One turning vector, and how many steps it has turned:
The counts run from 0 to 289.
-75 210 -153 -138 115 169 293 -115 106 21 20 -179 188 243 -144 -101 -71 174 -28 -163 94 -10 -9 -38 222 82 40 -109 -95 -259 48 -135 194 -> 145
-268 195 37 -196 148 81 20 15 -82 -42 116 212 -32 275 79 314 -204 207 -150 -218 137 54 4 117 -99 16 -89 -232 296 -14 37 31 15 -> 1
-57 -24 208 92 262 116 -40 10 34 129 -55 -181 97 18 -92 210 -74 -66 36 181 264 -54 202 -102 149 67 -65 -190 237 -257 95 107 323 -> 142
-128 88 305 31 -82 -23 -27 45 -34 213 36 -205 -48 89 -127 50 -146 148 138 242 -63 -258 197 220 11 188 -59 -87 -24 3 184 -241 238 -> 190
-14 57 152 21 282 18 -101 -45 -5 234 10 -154 12 76 -120 163 -230 -38 127 117 345 -65 110 -13 154 143 -71 29 160 -270 109 14 283 -> 53
-63 -14 -41 -18 88 205 104 -86 25 -28 177 -185 19 309 -179 -20 13 9 -80 -60 190 125 203 -207 7 155 -60 -211 51 -351 -56 -70 303 -> 233
-202 191 -152 -67 170 181 160 196 25 -39 -88 194 -19 -155 4 124 31 131 11 103 130 -242 197 208 -10 130 221 -97 55 -248 35 177 27 -> 212
-231 122 86 -239 -60 107 266 14 -47 -23 0 -9 -154 -5 -93 -205 103 117 -92 -64 -98 -178 201 365 -59 75 41 -314 -81 -164 -47 -189 132 -> 24
-141 76 -44 175 61 135 13 45 32 84 9 -187 126 257 -186 292 -213 121 76 244 112 -106 228 36 60 155 -86 5 227 -178 157 -124 191 -> 60
-146 184 231 60 163 210 -156 186 56 -60 195 62 20 -102 -55 179 71 212 -97 62 -25 -189 159 180 35 287 93 -162 -190 33 108 117 135 -> 270
-38 213 267 70 6 104 -115 -91 114 191 206 163 -10 98 -161 231 -126 214 158 26 155 -61 71 -63 76 119 51 -153 -190 105 213 -162 227 -> 93
-88 192 69 143 239 189 -32 10 165 63 30 -2 187 -163 -31 51 77 39 128 249 226 -139 166 -73 93 43 132 -118 -130 -319 48 42 306 -> 134
-46 100 205 102 47 187 -33 216 -2 98 8 73 6 -193 -91 113 40 12 107 363 161 -206 319 102 -59 207 224 -88 161 -226 77 129 53 -> 206
-58 94 225 -66 -297 107 190 -119 -26 262 72 182 62 131 -207 84 -45 103 178 171 161 -35 148 -208 -65 -40 145 -298 58 -72 14 -323 210 -> 248
-123 -16 150 105 110 189 21 -11 1 36 -3 -193 104 130 -90 68 94 -50 -81 196 215 51 283 -171 0 69 -141 -316 156 -309 -27 -52 340 -> 232
-193 176 -150 45 -82 174 137 32 53 52 181 -89 145 215 -253 328 -157 220 -48 1 -98 -102 17 8 106 146 118 24 210 -208 86 -168 91 -> 67
-122 238 -89 -235 -16 127 292 -65 -98 48 133 57 39 273 -146 104 -203 130 -135 -254 48 47 -96 26 37 70 130 -118 300 -256 -84 -124 14 -> 73
-228 170 314 15 46 19 -106 76 71 154 82 39 4 -35 -61 313 -21 156 -49 -8 -25 -166 12 141 151 -1 -33 -308 -5 193 200 -40 273 -> 11
-142 109 147 -194 64 46 146 -132 -15 124 76 -165 -68 190 -108 -315 -28 125 52 5 55 -133 195 228 -49 135 -94 -106 -292 -183 -1 -264 184 -> 274
-218 37 475 95 78 39 -135 28 24 71 100 -84 28 -47 -13 196 40 38 -49 132 82 -83 176 50 41 69 -159 -386 68 60 76 -50 332 -> 12
16 107 351 -88 12 115 -39 218 -153 131 133 -6 -53 14 -183 202 -166 137 -30 11 22 -210 128 153 -20 419 188 11 192 -10 66 2 -45 -> 27
-92 192 289 -331 173 79 120 129 -133 -32 99 16 -108 -124 -6 -139 14 32 -171 -181 79 -72 24 257 -116 261 202 -98 122 -253 -125 85 -7 -> 32
-306 398 -102 -184 201 -35 69 8 -1 103 16 58 -8 -24 56 148 -197 119 45 -8 15 -296 -57 431 69 38 74 131 103 -194 132 36 80 -> 42
-110 117 -38 -275 -36 108 262 -53 -80 57 72 -12 -256 149 -224 -144 -125 39 48 -66 75 -165 141 276 3 190 108 63 22 -363 -14 -178 96 -> 202
13 122 251 -145 58 112 39 -210 -5 136 172 225 -69 193 -138 -5 -74 176 144 -130 378 61 87 -84 -51 81 29 -174 -223 -48 33 -152 249 -> 176
-202 222 -145 -266 145 67 138 -51 -25 46 -28 195 -231 60 -39 48 -130 143 131 -103 123 -238 38 305 34 123 78 100 4 -248 97 -17 31 -> 41
-161 96 143 -216 141 183 48 91 -55 -100 151 69 -39 288 9 -123 35 241 -178 -200 83 61 246 154 -121 257 -99 -307 -147 -37 9 31 129 -> 97
60 88 333 -33 -6 135 -27 180 -78 168 34 75 -49 -53 -146 118 -76 9 180 225 177 -184 315 116 -119 308 199 -1 186 -133 99 1 34 -> 117
-99 39 -68 -12 332 170 136 224 44 12 -138 -69 36 -1 -85 236 -55 79 -127 -165 117 -127 71 154 193 186 27 -160 234 -176 127 263 123 -> 58
-74 71 196 -14 -169 146 233 -78 46 212 -53 19 140 -58 -131 46 74 45 86 171 137 -9 100 -160 13 -86 138 -393 131 -170 7 -252 299 -> 159
-184 259 75 -74 27 92 7 43 -44 25 112 184 203 354 66 289 -274 300 42 -4 90 -45 65 104 -116 79 -41 -215 178 70 90 -89 -17 -> 2
-48 38 308 -85 76 154 -64 -30 -16 -68 282 -96 -118 34 -146 -126 137 49 -155 3 130 1 207 40 -39 269 25 -228 -180 -208 -83 -36 297 -> 103
-141 219 439 -192 73 54 23 -87 -92 28 202 82 133 -22 139 -90 70 3 -103 20 198 16 38 -2 -199 -33 8 -385 12 -135 -112 -54 193 -> 257
